In the rows, zero is written as 128.
The same turns and mirrors carry the whole set onto itself and the rows of a family onto each other. Which other rows belong to the same family as each row named below? List them in the order they appear above.
These 15 rows form 3 families of 5 rows each.
k_522: [133 167 150 102 141 162 135 147 132 157 128 124 136 100 122 140]
k_515: [139 165 101  96 143 131 139 144 143 127 107 136 114 103 105 152]
k_134: [175 158 164 103 133 130 125 142 131 157 146 143 112 131  98 128]
k_425: [171 152 150 109 128 113 136 132 117 152 118 156 100 134  98 129]
k_405: [123 135 127 123 134 127 148 113 125 128  78 114 115 142 130 119]
k_184: [143 171 120  93 149 152 124 152 161 130 141 116 127 105 106 147]
k_570: [128 157 129 110 136 136 151 133 114 147  89 139 121 107 123 139]
k_800: [134 139 111 112 146 130 127 121 168 102 113  88 113 153 115 120]
k_131: [167 136 147 117 128 105 136 118 123 137 108 139  96 159 102 114]
k_24: [173 147 173 109 134 133 116 131 145 146 152 119 114 154 102 113]
k_179: [124 133 148 123 139 146 130 115 147 124 110  83 127 156 134 106]
k_277: [135 146  94 109 142 118 141 125 147 109  89 119 105 133 111 135]
k_821: [131 154 161 111 142 167 122 136 153 142 141  90 139 130 128 120]
k_623: [140 154 127 101 149 152 116 138 177 115 144  87 126 135 113 129]
k_80: [169 133 162 118 131 118 123 118 140 134 130 115 104 171 105 105]

Which other rows belong to the same family as k_425? k_134, k_131, k_24, k_80
Which other rows belong to the same family as k_800? k_515, k_184, k_277, k_623
Which other rows belong to the same family as k_405? k_522, k_570, k_179, k_821

The same turns and mirrors carry the whole set onto itself and the rows of a family onto each other. Which other rows belong to the same family as each row named below? List them in the order they appear above.
These 20 rows form 5 families of 4 rows each.
k_682: [152 128 100 136 142 113 102 115]
k_951: [119 145  91 113 117 117 149 147]
k_839: [141 149 134 122 113 147 116 143]
k_538: [135 121  90 124 136 110  98 113]
k_512: [159 132 136 109 128 128 108 138]
k_498: [125 142 126 111 155 101 149 111]
k_371: [ 91 124 118 128 144 142 127 122]
k_334: [134 140 104 137 106  96 114 147]
k_269: [123 134 130 134 155 138 149 111]
k_229: [121 129  95 105 119 132 151 143]
k_205: [116 120 138 148 135 124  95 117]
k_77: [141 138 131 133 122 152 126 152]
k_441: [113 129 108 118 131  92 128  97]
k_993: [107 145 143 130 119 127 149 148]
k_33: [107 140 142 110 116 127 152 135]
k_665: [ 96 138 136 132 143 124 101 135]
k_929: [150 137 120 108 101 107 113 123]
k_586: [124 138 135 153 133 110 100 113]
k_486: [120 127  90 118 131 102 128 158]
k_832: [123 119 109 124 143  94 141 102]

Which other rows belong to the same family as k_269? k_371, k_334, k_929
Which other rows belong to the same family as k_682? k_538, k_993, k_33
Which other rows belong to the same family as k_665? k_512, k_498, k_486

The same turns and mirrors carry the whole set onto itself and the rows of a family onto each other. Which other rows belong to the same family as each row named below? List them in the order they appear above.
These 15 rows form 3 families of 5 rows each.
k_998: [115 119 162 122 108 127 125 118 122 130 114 114 184 123 123 118  90 148
 151 142 166 113 131]
k_582: [101 142 133 117 147 145 128 120 120 137 148 112 187 102 109 145  85 136
 156 157 166  95 161]
k_889: [121 159 118 129 166 136 103 144 114  93 156 120 130 144 129 173  96 142
 150 142 130  90 153]
k_150: [122 117 147 114 103 123 127 115 132 137 121 134 172 124 113 125  90 122
 151 159 188 101 161]
k_362: [107 167 112 122 157 141 120 121 115 122 169 124 158 113 123 179 106 119
 153 143 124  91 160]
k_91: [134 157 110 124 123 114 118 118 121 117 153 154 129 139 141 178 127  97
 140 141 121  98 161]
k_539: [142 118 151 124  91 107 110 112 129 120 109 141 146 149 146 124 115 122
 145 131 153 124 140]
k_185: [112 170 120 126 148 144 102 124 107 102 152 110 148 131 138 173 122 138
 139 143 106 103 142]
k_177: [154 128 128 136 109  96 119 129 146 128 113 150 144 149 150 121  86 131
 143 129 155 112 152]
k_878: [120 139 104 141 128 104 105 116 118 111 138 160 113 155 154 144 122 130
 149 146 122 100 152]
k_169: [100 152 144 124 145 150 120 127 112 119 141  94 186 112 117 149  91 156
 146 147 137 101 134]
k_931: [147 126 132 119  90 104 120 117 134 127 122 158 139 145 133 146 114  98
 138 148 161 104 164]
k_754: [114 133 142 126  98 119 136 123 127 113 127 127 169 135 119 117  71 156
 171 141 175  89 140]
k_182: [140 148 122 127 117 117  98 116 118 105 131 140 124 152 157 158 137 118
 135 131 116 119 147]
k_760: [107 150 123 133 147 137 143 141 104 118 147 113 175 118 131 148  85 175
 138 159 156  95 149]

Which other rows belong to the same family as k_998? k_539, k_185, k_169, k_182
Which other rows belong to the same family as k_754? k_889, k_177, k_878, k_760

The same turns and mirrors carry the whole set onto itself and the rows of a family onto each other. Which other rows belong to the same family as each row named below? List them in the order they appear above.
These 35 rows form 7 families of 5 rows each.
k_554: [ 98 127 140 116 132 103 162 122]
k_601: [ 74 104 166 110 143 142 107 132]
k_142: [ 66 102 168 122 133 123 159 143]
k_734: [ 86 120 166 121 154 138 112 152]
k_325: [ 66  90 163 120 144 128 148 136]
k_559: [138 116 155 129 107 129 140 120]
k_428: [101 143 150 124 129 118 168 134]
k_228: [ 97 106 173 121 154  99 147 147]
k_924: [102 130 144 102 125 103 161 118]
k_240: [ 88 115 177 116 150 146 110 148]
k_808: [ 79  98 163 139 134 104 147 137]
k_442: [121 105 171  89 114 149 126 143]
k_276: [108 129 162  89 116 155 127 147]
k_462: [110 136 146 102 109 145 154 119]
k_233: [ 96 112 186 136 132 145 119 150]
k_770: [136 107 176  97 117 128 122 137]
k_977: [120 119 146 117 100 137 142 109]
k_364: [ 68 108 177 130 127 110 149 129]
k_649: [ 95 104 173 105 151 139 105 128]
k_652: [124 130 153 131  99 129 146 126]
k_947: [126  98 164  88 128 132 114 137]
k_826: [119  99 174  94 124 153 132 152]
k_129: [105 132 157 109 133 117 174 117]
k_93: [122  94 157 100 122 142 118 155]
k_393: [124 110 174 120 109 157 130 145]
k_251: [132 117 146 124 118 151 144 117]
k_56: [ 85 132 140 118 129 120 169 139]
k_827: [ 76 116 165 112 139 126 104 148]
k_483: [ 84 105 149 108 121 109 166 116]
k_978: [109 107 176 109 150 126 115 160]
k_746: [108  98 143 102  98 136 153 117]
k_763: [120 119 154 115 104 149 138 106]
k_636: [ 78  98 169 136 145 111 147 143]
k_658: [ 77 106 159 132 151 108 125 124]
k_427: [ 96 120 136 122 141 110 145 104]

Which other rows belong to the same family as k_746? k_228, k_276, k_233, k_427
Which other rows belong to the same family as k_947? k_601, k_142, k_559, k_428
Which other rows belong to the same family as k_770? k_325, k_649, k_652, k_56
Which other rows belong to the same family as k_826? k_734, k_924, k_808, k_763

The same turns and mirrors carry the whole set onto itself and the rows of a family onto each other. Which other rows belong to the same family as each row named below? List them in the order they appear above.
These 20 rows form 4 families of 5 rows each.
k_565: [120 103  87 139 127 121 106 108 109 176 144 113 143 106 138 119 116 135
 124 127  87 108  97 147 121 122 140 131 140 144]
k_505: [139 128  67 105 148 121  99  87 112 138 144 158 145 127  97 128 160 153
  79 118 118  95 128 142 134 109 158 130 131 139]
k_723: [110 129  58 115 128 137 117  97 130 136 116 115 125 115 152 108 176 103
 110 139  98 110 101 117 132 107 197 134 124 148]
k_829: [135 132  49 104 140 135 107 101 103 140 125 132 140 126 118  95 164 161
  89 116 119  91 125 136 136 112 166 124 118 125]
k_952: [132 118 141 125 131 131  98  84 118 174 162 152 151  95 114 160 157 118
 110 138 112  65 115 138 111 144 189 116 128 142]
k_174: [160 124 102  97 146 143 101  75 102 116 138 153 113 114 133 130 167 161
 108 104 138 105 156 120 148 127 184 132 110 121]
k_543: [143  95 128 128 130 140 117  86  95 151 140 109 110  90 170 125 120 144
 152 116 116 116 123 121 135 142 161 128 118 127]
k_242: [154 127 106  97 148 128  96  72 109 125 155 170 126 118 104 152 161 155
  87 109 127  98 143 133 147 114 174 134 125 135]
k_695: [124 122  88 105 126 149 127  85 118 123 116 119 105 102 166 114 171 112
 126 134 120 124 114  97 141 116 209 133 117 144]
k_7: [115 126  69 115 135 120 106  92 145 136 138 140 133 117 125 129 167  97
 103 139  82 108  98 123 133 101 184 143 149 152]
k_178: [129 101  92 132 124 139 119 108 102 167 130  96 129  99 166 103 122 143
 142 119 106 109 105 131 128 134 152 122 122 132]
k_127: [148 104 154 111 133 145 101  87 133 170 156 143 128  92 130 139 157 120
 133 126 116  65 135 118 123 160 197 117 123 124]
k_426: [145 127  72  95 142 149 111  93 101 128 122 130 123 116 140  97 169 164
 109 112 136 100 142 124 142 124 181 125 102 117]
k_241: [117 103 104 106 119 143 127 107 114 188 131 114 144 107 126  94 144 131
 107 141 132  78  98 112 114 148 182  95 127 135]
k_203: [136  96 133 106 133 151 120  99 127 174 138 118 123  97 139  97 152 133
 135 130 128  76 128  99 126 165 193 105 122 123]
k_158: [146  94 144 131 130 127 105  75 103 151 160 134 115  94 143 159 115 135
 137 116 107 118 121 131 138 138 157 134 135 139]
k_289: [110 114 107 120 120 129 114 100 108 189 145 133 161 104 111 132 146 122
  93 146 120  72  93 134 109 134 182 100 127 148]
k_712: [131  96 118 136 133 114 105  89 111 167 166 136 134 105 124 153 111 133
 119 122  93 111  99 143 130 121 139 137 149 150]
k_508: [135 112 124 100 132 140 121  66 131 114 138 142  96 107 146 139 164 107
 119 131 118 125 124  93 150 117 203 137 133 148]
k_877: [128 116 108 108 133 124 107  75 150 128 154 157 113 114 120 150 166 100
 104 131  96 115 115 112 140 107 189 145 154 156]

Which other rows belong to the same family as k_289? k_952, k_127, k_241, k_203
Which other rows belong to the same family as k_723? k_695, k_7, k_508, k_877
Which other rows belong to the same family as k_543? k_565, k_178, k_158, k_712

The same turns and mirrors carry the whole set onto itself and the rows of a family onto each other. Which other rows belong to the same family as each row named below? List them in the order they appear above.
These 32 rows form 4 families of 8 rows each.
k_553: [116 140 133 106 149  98 156 157 112 131 135 130  89 129 124 121 112]
k_295: [142 115 120 119 139 137 119 120 170  93 167 131 128 143 119 122 123]
k_262: [141 155 146  82 132 141 133 162 105 110 149 110 111 102 113 102 109]
k_28: [102 139 162  89 143 146 138 164 110 116 144 132  98 120 112 118 118]
k_668: [137 118 129 125 111 134 165 123 156 117 122 117 146 148 115 125 139]
k_750: [137 108 137 125 120 132 116 106 155  96 173 131 138 126 108 123 135]
k_529: [132 136 113 101 117 121 154 154 122 116 141 110  89 121  85 117 100]
k_359: [124 148 149 101 115 127 149 159 116 123 143 113  96 101  83 125 113]
k_685: [132 100 153 130 120 125 146 118 150 119 135 122 147 134 115 136 157]
k_948: [163 141 125 119 126 111 141 119 155 116 154 122 133 130 136 133 154]
k_116: [119 121 132 142 121 120 135 120 140  91 139 139 146 149 136 105 119]
k_63: [117 162 125  82 110 138 124 153 107 100 162 117 115 113 115 119 107]
k_678: [153 121 119 121 108 111 142 112 144 132 163 115 139 113 130 142 138]
k_855: [148 118 133 135 104 123 122 126 149  92 162 126 153 130 107 140 128]
k_593: [134 113 150 117 132 129 143 121 144 123 147 143 163 146 130 145 145]
k_513: [137 103 142 128 130 130 131 119 131  92 143 117 162 138 132 101 136]
k_509: [105 144 147 107 139 108 153 167 116 139 127 116 113 124 126 142 110]
k_940: [155 113 112 105 137 145 119 114 147  90 161 138 142 118 120 125 132]
k_14: [116 130 136  98 139 133 151 150  84 123 124 118 111 121 107 114  96]
k_557: [134 160 126  96 106 143 130 162 107 105 139 123 104 115 125  98 121]
k_369: [154 111 130 120 141 104 147 122 145 103 159 122 159 140 114 145 130]
k_988: [143 154 122  90 134 113 150 151 124 123 139 120 112 104  83 132  96]
k_547: [114 134 138  85 145 158 141 167 127 129 123 126  98 133 130 111 122]
k_762: [112 141 141  86 147 151 135 171 112 100 114 132 123 126 118 119 116]
k_989: [120 136 152 102 150 108 160 165 101 121 131 106 108 118 108 112 104]
k_560: [138  94 130 131 130 120 157 127 142 116 110 129 152 127 114 133 132]
k_32: [111 137 141 101 143 142 117 154 102 120 145 133  94 110 115 126  99]
k_299: [167 113 135 125 137 107 136 117 151 114 157 110 145 119 121 127 141]
k_208: [122 143 134  95 119 130 153 152  91 127 128 108  98 108 100 140 124]
k_318: [150 117 140 119 120 143 123 130 144 101 147 128 176 136 130 118 127]
k_587: [110  99 131 131 127 130 123 129 131  94 150 131 144 141 148 127 131]
k_822: [145 145 128  87 145 141 126 165 102 118 142 105  97 101 114 128 115]

Which other rows belong to the same family as k_28? k_262, k_750, k_359, k_685, k_513, k_989, k_299
Which other rows belong to the same family as k_855? k_593, k_14, k_369, k_32, k_208, k_318, k_822
Which other rows belong to the same family as k_948? k_553, k_295, k_668, k_529, k_116, k_557, k_547

